(in the rows, 128 means zero)
Each path is a new rotation, seen through one point. The rows after it are directions, each followed by how far the rotation turns it, in degrees per step (0 if it stays put).
Each turn is a multiple of 5 degrees from 10 to 175, or 0.
Each row of a path follows its step; steps can be skipped.

step 6: [124 134 127 120 126 120 118 140 122 135 126 119 127 121 129 122 133 120
 121 120 138 130 108 126 129 124 137 120 123 132 133 144 125 135 135 118
 112 119 135 136 137 129 137 119 139 123 134 124 126 116 117 118 141 132
 122 135 121 125 126 146 132 119 144 136 137 123 124 132 127 134 121 130
 119]
step 7: [127 121 107 112 136 115 116 122 132 126 142 130 125 128 122 138 126 124
 135 125 130 118 135 146 131 122 123 113 137 131 134 132 140 135 117 130
 127 127 120 132 134 130 126 110 115 123 129 122 128 118 123 125 138 120
 130 130 125 137 124 135 137 135 133 129 136 135 136 132 131 131 143 123
 134]
step 15: [135 131 136 143 123 120 120 133 133 143 143 131 137 130 110 121 127 130
 128 126 134 118 129 148 133 129 142 118 126 132 127 130 139 131 136 119
 134 127 127 124 133 129 115 135 138 140 145 131 132 122 137 134 135 127
 131 130 131 129 129 122 130 144 119 113 135 127 134 134 134 123 135 121
 126]
step 16: [129 123 140 122 129 125 127 130 124 138 121 122 125 131 128 125 124 130
 121 132 136 132 123 123 121 133 130 122 139 123 135 122 127 125 135 123
 129 135 127 144 127 131 113 119 138 111 140 119 119 128 151 120 125 139
 126 139 129 106 122 145 141 133 129 116 123 133 131 128 128 119 136 131
 120]
step 24: [118 137 138 125 126 112 133 123 121 120 142 137 116 127 131 124 124 132
 140 134 131 137 128 137 121 139 138 115 125 139 123 126 128 135 128 127
 121 123 126 127 117 139 119 120 107 117 124 120 129 130 122 110 124 136
 127 127 134 129 136 136 137 136 118 133 115 120 127 127 123 120 129 139
 128]
step 35: [143 135 131 130 126 132 137 127 136 132 137 138 107 128 120 128 137 138
 128 128 137 143 119 120 122 140 131 119 131 129 128 128 115 121 133 127
 126 137 126 131 129 127 110 139 139 130 123 128 115 112 145 131 130 127
 119 119 135 124 138 132 125 136 121 123 138 117 119 124 137 120 122 129
 124]
step 38: [135 131 117 127 128 136 129 137 135 122 124 135 132 129 126 127 123 113
 137 127 133 126 114 136 136 114 134 114 123 108 139 129 124 140 123 134
 111 123 118 133 132 137 129 132 133 129 129 136 130 134 125 129 121 121
 115 127 135 120 138 122 124 123 134 128 135 125 129 136 122 117 148 114
 133]
step 42: [129 134 120 103 130 136 134 127 126 132 117 119 128 131 132 132 131 120
 121 131 138 139 121 138 141 135 136 121 137 137 145 143 131 117 128 121
 119 136 127 139 133 127 120 118 129 140 135 112 141 129 127 120 136 136
 132 135 126 126 131 122 127 132 134 128 121 129 141 132 141 130 128 123
 129]
step 43: [125 129 114 121 120 119 130 127 127 139 139 135 113 126 134 141 122 123
 140 123 125 141 116 124 116 128 122 123 123 120 142 135 127 128 124 140
 117 131 131 134 126 127 125 119 109 113 135 133 112 128 125 119 138 130
 128 127 131 130 130 127 123 124 131 140 134 118 142 138 138 128 121 128
 122]
Directions:
[127 127 128 126 126 127 126 126 130 129 128 127 128 129 130 130 127 129
 128 127 125 129 128 128 131 131 131 131 131 132 130 125 131 127 129 127
 128 131 128 131 129 128 128 125 128 130 127 130 128 129 125 129 126 125
 126 129 131 128 128 129 127 129 123 126 125 128 127 131 126 129 130 129
 123] : 135
[125 132 128 128 127 130 131 128 125 130 126 127 126 128 130 129 127 131
 127 127 125 129 128 127 130 131 128 129 128 129 129 128 128 124 127 128
 131 126 126 124 126 130 130 125 128 129 129 126 126 130 129 130 128 126
 130 128 129 127 129 123 126 130 128 132 128 125 133 130 128 127 126 127
 130] : 35
[126 131 128 129 128 124 125 130 126 128 127 126 127 127 126 129 131 128
 128 123 127 126 128 129 125 125 128 131 130 123 126 128 129 128 128 128
 126 128 127 128 126 127 129 126 128 132 126 126 128 129 126 129 128 127
 124 124 124 129 125 130 128 131 128 130 127 131 127 130 127 128 123 129
 128] : 95
